Each row is where one point has got to under a steady rotation. How many steps took it there?
The counts run from 0 to 185.
0.0 -7.9 0.3 -7.0 18.3 16.1 4.8 -2.8 2.4 -12.1 7.1 -2.8 19.1 -3.8 -14.7 -9.0 12.9 2.4 -36.0 -3.5 -1.7 34.7 -7.6 -22.0 -2.6 6.8 3.2 0.7 10.2 -23.1 14.8 -14.3 9.7 10.0 8.7 -4.6 -26.3 -26.6 -6.4 5.6 -2.3 -15.8 -12.1 -7.1 34.3 -> 18
-4.9 -15.2 -20.0 -4.2 10.8 -1.5 -14.2 12.4 -0.1 -4.7 5.7 -5.2 1.6 3.0 -12.9 -9.8 12.6 9.7 -50.6 12.9 -2.9 1.9 -6.6 -1.4 -4.5 -1.8 6.5 -3.9 9.8 -26.9 -6.2 -11.7 -29.0 -1.4 8.3 7.4 -12.0 -41.1 5.6 -2.4 -1.5 -7.5 9.8 -7.1 21.5 -> 129
8.8 5.5 -26.9 -0.8 11.3 9.9 -1.1 16.7 17.9 -4.2 2.7 17.7 -3.3 -1.7 -13.4 -3.2 10.7 -6.7 -27.2 8.4 1.2 23.7 -4.3 -13.9 -9.5 4.3 -15.0 -9.8 1.3 -24.0 -13.7 -14.5 -7.7 35.0 -1.7 -15.9 -5.4 -22.4 15.5 -3.8 -6.0 -17.6 -1.4 2.4 30.4 -> 179
-2.9 -19.6 -13.5 -18.5 14.1 2.6 1.6 -1.3 1.0 -16.7 -7.2 -0.7 5.4 5.4 -1.1 0.2 2.7 2.2 -40.2 12.6 8.8 23.2 2.2 -34.1 -6.1 15.3 11.4 -0.9 6.8 -15.5 2.7 0.6 -3.3 19.4 16.2 -0.2 -12.2 -34.0 -3.4 3.4 -0.2 -3.9 5.6 -8.6 33.7 -> 20
-2.9 -1.7 -15.1 -7.1 5.7 -4.4 -6.4 8.6 3.5 -5.9 11.2 -4.0 -7.5 -3.7 -4.2 -14.2 35.9 11.1 -27.3 16.0 -16.4 38.8 -10.9 -7.3 -8.6 11.8 4.6 -14.9 1.3 -27.6 -1.2 9.2 -2.1 17.3 2.7 -5.0 -6.0 -24.5 -2.6 2.5 -4.1 -0.5 -11.1 -16.0 29.3 -> 121
4.4 -1.4 -15.6 6.4 22.4 9.8 -2.6 12.1 7.4 -3.7 8.5 -13.1 13.8 -4.9 -10.2 -10.1 17.5 2.1 -38.3 1.1 -20.6 3.3 -8.5 -12.3 -9.5 7.1 4.0 -5.3 15.3 -20.1 -1.9 -1.8 -15.7 4.4 8.4 -14.0 1.7 -36.7 11.6 -2.0 -11.4 -19.7 1.0 -6.2 34.8 -> 127
4.2 -10.9 -8.8 -14.1 29.0 18.2 -22.4 10.1 2.5 14.4 -6.5 -5.2 2.2 -9.2 -12.9 -12.6 9.9 10.0 -21.7 13.0 -1.4 17.5 -18.6 -4.1 -14.0 4.2 3.5 -2.7 5.8 -26.7 9.8 -10.9 0.6 30.1 7.7 -21.9 -12.0 -25.3 16.5 3.2 -4.8 -7.1 3.9 -15.3 26.8 -> 27
10.5 -8.0 -11.4 -6.5 16.9 -8.3 -11.0 -14.0 1.9 3.3 13.6 2.3 27.8 -25.4 17.1 -15.6 8.3 13.5 -30.9 5.9 -21.6 10.8 -16.5 -4.3 2.8 -11.5 5.3 1.6 18.7 -14.4 -3.3 -4.8 9.6 14.7 -7.1 2.7 -28.9 -21.2 -7.6 0.2 -8.1 -10.7 1.5 -4.8 27.5 -> 60
10.3 -25.9 -25.2 -16.4 20.3 8.3 -7.6 -1.4 5.1 -6.3 -5.8 -6.6 26.3 -11.8 8.5 -6.0 1.4 16.3 -42.7 0.4 1.0 -0.3 -12.6 -4.8 8.3 9.3 5.9 8.1 18.0 -26.4 0.6 0.6 -6.5 18.8 -6.6 5.0 -13.5 -21.5 1.9 -9.4 -7.3 3.4 22.4 -6.6 14.8 -> 51
16.4 0.7 -28.7 8.5 14.2 -6.5 -29.0 0.1 1.7 9.8 23.2 3.9 6.1 -20.6 -4.1 -14.0 12.0 0.5 -30.2 17.5 -18.2 4.8 -5.7 -1.9 -2.8 -7.6 -3.6 -1.3 -0.9 -31.6 -8.7 5.5 -19.3 8.7 -6.7 -3.1 -13.2 -14.9 14.3 -10.7 3.2 -7.1 3.5 -11.8 29.4 -> 138
-17.1 -19.0 -25.3 -5.3 14.8 0.2 1.0 9.7 12.0 -5.0 -6.4 -6.3 -2.2 -1.0 2.8 -3.5 2.1 4.5 -29.6 8.6 9.1 16.7 -6.8 -36.4 -16.1 5.9 -4.4 -7.6 -5.5 -17.1 -5.8 -0.8 -9.2 23.7 14.5 -1.3 -7.2 -39.1 1.2 -5.0 4.4 -2.2 22.0 -9.1 26.4 -> 104
8.7 -2.0 -23.9 0.7 7.1 12.6 -4.6 13.2 14.8 -2.7 9.0 21.6 -3.5 -1.6 -20.9 -6.5 7.0 0.5 -30.5 -3.5 4.2 22.4 -0.4 -11.5 -2.6 -4.1 -19.5 -9.0 -0.8 -30.4 -9.1 -22.0 -5.0 21.9 -4.8 -4.9 -18.6 -21.5 12.1 -4.8 4.5 -13.3 1.3 3.2 25.6 -> 180
9.5 3.7 -14.0 -0.7 27.3 2.7 -25.2 -1.4 1.3 8.9 9.3 -1.7 23.9 -21.6 -6.5 -5.5 9.3 3.0 -11.6 1.0 -7.4 30.7 -1.0 -12.4 4.0 -2.7 -6.2 -1.8 -2.9 -36.0 -6.3 13.7 1.0 16.3 -8.0 -16.3 -5.1 -24.5 8.9 -6.5 -3.1 -4.0 -5.5 -1.9 32.8 -> 33
9.8 -12.6 0.7 -13.4 13.7 14.1 -4.1 0.8 10.4 1.3 -0.6 5.3 7.9 -12.2 -1.0 -6.7 1.5 10.8 -32.8 -8.4 -8.0 19.8 -19.0 -28.3 -9.3 -0.4 -2.2 -5.3 6.5 -21.8 6.7 -1.3 14.8 28.8 -0.1 -4.7 -25.4 -22.5 -2.1 -7.0 1.4 -13.6 -1.4 2.6 37.6 -> 185
-4.4 -10.8 -20.7 -10.7 9.5 0.2 -26.1 8.2 -0.3 5.8 5.4 4.2 -5.8 -14.1 6.3 -20.5 11.4 1.2 -19.0 36.7 8.9 27.7 5.0 -7.1 -4.1 -1.0 -5.0 0.3 -15.9 -14.5 -7.5 -14.1 -9.4 27.2 9.1 -5.3 -17.1 -24.4 10.2 13.7 5.9 0.7 2.7 -19.9 21.3 -> 5
-6.1 -7.4 -18.6 -18.3 6.3 -3.4 -18.9 -0.9 1.8 -8.9 5.5 15.0 7.5 -1.9 7.0 -11.6 19.8 -0.6 -22.6 28.2 12.5 44.6 7.1 -4.6 3.7 -4.8 -6.1 -5.4 2.7 -16.1 -12.9 -10.6 -1.1 30.3 10.3 -2.3 -23.6 -30.7 -4.1 15.4 -0.3 0.9 -1.8 -11.8 9.2 -> 172
-10.0 -7.6 -27.0 2.5 10.2 7.3 -7.5 4.7 2.6 -6.4 4.0 0.8 5.1 3.9 -11.8 -18.1 21.2 -1.6 -22.5 13.0 22.4 33.8 12.5 -9.2 5.5 11.0 -18.7 -6.3 -1.2 -29.7 -6.0 -12.5 -12.6 18.2 9.8 -0.6 -17.2 -31.7 1.8 3.7 -3.4 -0.2 -0.1 -15.2 10.9 -> 15
10.6 -6.5 -13.9 -9.0 8.4 4.8 4.2 -4.4 2.8 -14.0 12.5 16.6 32.7 -9.8 -2.2 0.3 2.6 -5.1 -31.8 -2.1 -0.7 38.1 -4.1 -15.2 7.4 0.7 -1.4 9.9 14.7 -17.3 -3.0 -14.7 19.6 22.7 4.0 -2.1 -22.6 -13.4 4.0 4.2 -7.1 -10.9 -3.4 -3.6 35.2 -> 175
11.1 3.3 -17.4 -19.1 10.6 5.0 -18.1 7.0 13.0 -10.8 12.8 5.4 6.0 -3.8 -8.1 3.1 35.4 5.8 -39.6 12.2 -6.2 25.0 -20.6 6.2 -11.1 -1.8 4.2 -7.1 10.2 -32.8 -3.9 -1.0 -8.1 21.7 1.7 -6.8 -11.3 -22.1 13.0 -12.8 -6.1 -2.5 9.3 -6.3 5.2 -> 48
-0.3 -15.9 -32.3 0.3 15.4 -6.3 -30.1 -3.0 -5.8 7.5 11.6 -4.6 18.2 -16.1 2.1 -26.3 18.6 10.2 -25.7 15.3 0.5 17.4 0.9 9.0 11.8 0.2 -3.9 5.8 6.4 -32.3 -7.8 -1.9 -18.0 8.6 -4.2 6.6 -22.2 -21.7 2.8 -2.7 -0.7 9.3 11.7 -20.0 5.5 -> 140
-3.4 -18.9 -8.6 -0.3 13.3 8.8 9.5 5.9 9.2 -0.7 6.8 -2.4 4.8 -3.8 -8.8 -9.0 2.8 7.4 -39.1 -12.7 -5.4 18.4 -19.1 -29.7 -6.5 2.0 -1.4 -0.3 12.4 -16.0 8.3 -8.5 6.2 11.9 7.9 4.9 -28.9 -27.0 2.2 -4.9 -3.9 -12.6 11.4 -6.2 38.4 -> 102
12.1 -10.1 -12.6 -13.0 12.8 3.0 -10.6 5.3 3.3 -7.7 1.0 6.2 11.2 1.5 -4.9 -0.9 5.7 14.3 -51.5 12.2 -7.5 9.6 1.7 -6.4 3.9 5.9 4.6 -4.5 20.0 -28.3 -17.7 -6.8 -21.4 4.1 0.3 4.6 -4.9 -36.8 3.3 0.2 -3.3 -20.5 -5.3 9.3 30.8 -> 45
7.8 -9.7 -21.9 -16.1 11.1 -0.1 -19.3 -11.6 3.4 1.9 -0.8 9.1 -7.1 -11.4 11.7 -21.0 19.7 5.5 -30.5 30.7 -1.6 9.9 -7.4 -11.4 -8.1 3.9 -6.8 -0.1 -1.6 -12.0 1.6 -0.4 -5.5 43.0 7.5 -5.1 -28.5 -18.0 5.9 0.0 -0.7 -1.6 9.9 -13.0 12.4 -> 162
-4.6 -10.2 -20.2 -3.3 19.8 2.3 1.9 1.9 8.3 -16.7 4.6 -22.4 31.3 -1.4 -1.3 -3.1 16.5 1.2 -34.1 -0.5 -4.8 26.6 -2.2 -17.7 1.6 21.9 3.4 2.6 13.2 -22.1 -7.4 11.6 -10.1 9.4 14.6 -4.5 1.5 -36.1 -2.5 -6.8 -12.2 -0.4 12.9 -13.1 14.9 -> 125
4.8 -17.1 -29.3 -10.5 13.2 4.1 9.8 1.6 6.6 -5.9 -9.3 11.5 18.4 2.5 3.0 -6.4 -5.1 -3.1 -32.9 10.0 7.3 24.1 5.5 -18.8 2.1 22.3 -7.8 2.5 16.1 -8.6 -15.3 -12.6 -0.3 36.7 6.7 -4.6 -2.8 -23.2 8.7 7.5 -6.7 -8.1 5.1 -3.3 30.2 -> 177
-7.9 -19.5 -1.7 -7.0 20.5 14.3 -27.5 11.0 1.6 7.2 12.1 -12.4 16.4 -11.6 -7.4 -8.1 -4.2 8.0 -26.9 0.3 2.2 28.3 -0.7 -6.9 7.0 -5.4 -11.3 4.6 -0.1 -23.5 -7.1 -5.9 -8.6 7.5 16.4 2.2 -24.9 -36.3 13.0 6.0 5.0 -8.2 15.0 2.6 21.0 -> 108
7.9 0.5 -31.9 11.0 13.6 -2.5 4.1 1.1 2.9 1.3 7.6 6.0 3.2 -9.1 -7.8 -12.5 5.4 -8.1 -18.7 10.6 -11.3 24.2 4.3 -25.9 -4.6 12.1 -8.2 -2.7 -3.1 -18.7 -9.1 -3.3 -1.4 22.3 1.4 -13.8 -8.7 -17.2 9.8 2.2 -5.7 -15.0 -9.6 -14.4 49.8 -> 12
-8.5 -11.3 -35.8 -0.3 19.9 -9.9 -15.9 19.0 4.6 6.9 6.1 -8.9 17.3 -14.4 -0.7 -5.8 4.9 -1.3 -8.0 8.3 -0.5 40.7 0.1 -10.2 -1.7 8.9 -3.0 2.4 -0.9 -29.2 -11.2 9.9 -2.6 19.9 -0.8 -7.9 5.8 -25.2 13.3 -2.3 -1.2 13.7 11.3 -20.7 24.7 -> 115
-3.0 -19.2 -17.9 -9.0 25.6 15.2 -27.7 7.2 -4.6 3.0 -1.6 -6.1 16.3 1.5 -14.8 -4.6 1.9 3.4 -26.0 4.4 15.6 21.4 -0.1 -4.9 6.4 1.2 -4.5 10.4 8.3 -31.5 0.9 -7.5 -13.8 19.5 13.9 -1.3 -15.1 -32.5 17.0 1.3 3.1 -6.4 20.3 -10.1 12.3 -> 25
-1.1 -2.5 -25.4 9.5 24.1 5.8 -16.9 17.1 6.5 7.9 7.3 -11.7 20.6 -19.9 -6.1 -9.4 9.6 -1.0 -8.3 3.0 -11.6 38.3 -1.5 -6.5 0.7 8.3 -9.5 -0.5 -1.3 -30.1 -10.4 5.9 0.7 13.0 -2.0 -15.9 4.9 -22.7 14.0 -4.5 -4.2 1.8 2.4 -18.1 28.4 -> 116
0.5 -5.9 -16.3 -0.6 4.8 -6.7 -5.9 2.0 2.3 -17.2 20.2 -6.5 16.4 -4.1 -9.8 1.4 20.2 4.2 -37.0 -6.3 -9.5 42.1 -7.0 -18.3 2.1 0.6 7.6 -1.5 5.7 -34.2 -3.3 10.2 1.2 -3.1 2.3 13.0 -17.9 -26.0 -9.7 -10.6 -0.4 2.0 2.7 -4.7 27.1 -> 123
7.7 -2.1 -21.6 -2.7 19.5 1.8 -12.5 -7.5 2.6 3.3 7.8 -10.4 25.9 -28.7 8.6 -27.7 30.1 9.8 -19.6 15.7 -14.0 22.7 -14.1 5.6 2.0 3.8 5.6 -2.2 9.4 -24.9 7.7 -5.4 3.8 17.5 -5.9 -15.8 -15.8 -22.7 -2.0 -0.3 -12.2 2.0 -4.4 -30.0 22.6 -> 142
12.4 -13.5 -22.7 -12.8 15.5 6.7 -13.2 0.1 3.8 -7.1 4.6 -0.4 26.6 -15.2 -5.3 -1.5 7.3 10.7 -44.2 -11.1 -1.4 11.7 -20.3 0.7 4.8 -0.6 7.2 7.2 18.2 -32.3 1.5 -6.1 0.3 12.9 -3.1 8.5 -18.4 -17.0 5.5 -14.1 -4.8 0.2 17.0 -3.3 14.9 -> 50
5.2 12.0 -30.4 -1.5 5.8 -9.3 -10.4 -3.1 8.3 -17.5 16.6 -0.9 18.6 -16.3 10.2 -10.7 28.6 -8.4 -25.7 24.1 -7.1 20.0 9.6 -12.3 -2.5 -0.4 -1.3 -6.1 -6.4 -23.2 -15.6 2.5 -15.0 18.9 3.1 -18.0 0.1 -29.4 -2.3 -2.2 -7.5 -3.7 -5.1 -13.7 20.8 -> 147
3.1 0.1 -19.3 -7.4 21.3 0.3 -27.5 3.2 3.9 7.4 4.0 -4.3 18.8 -18.4 1.3 -3.5 11.5 -1.6 -6.6 9.6 1.3 31.8 -1.3 -17.4 -3.0 -0.5 0.7 -5.5 -7.0 -38.8 -5.9 18.7 3.0 25.2 -3.6 -17.3 1.0 -23.4 10.4 -11.2 2.4 5.9 3.2 -11.4 24.6 -> 32
2.8 -20.5 -14.3 -10.9 18.0 -2.4 -20.2 2.7 -5.8 8.1 -3.2 10.0 0.3 -10.8 -8.0 -3.7 -4.8 13.2 -32.6 9.1 -2.7 18.3 -11.2 -13.6 -8.4 -4.9 16.4 -4.4 4.8 -32.9 5.8 -8.3 2.4 12.6 -9.2 5.7 -23.4 -22.4 3.7 -3.2 7.6 -0.9 3.4 -7.4 41.4 -> 29
4.5 -14.4 -28.7 -3.0 6.8 -16.9 -3.6 -10.7 -2.7 -13.7 2.4 3.6 19.3 -13.9 20.8 -16.3 8.4 7.5 -35.8 25.2 -2.1 12.7 8.8 -17.5 7.7 6.7 11.4 -4.3 3.0 -21.9 -9.7 -0.1 -8.0 9.9 -7.3 6.3 -9.4 -31.2 -15.3 -0.2 -5.5 -2.0 -8.5 -15.6 35.2 -> 145
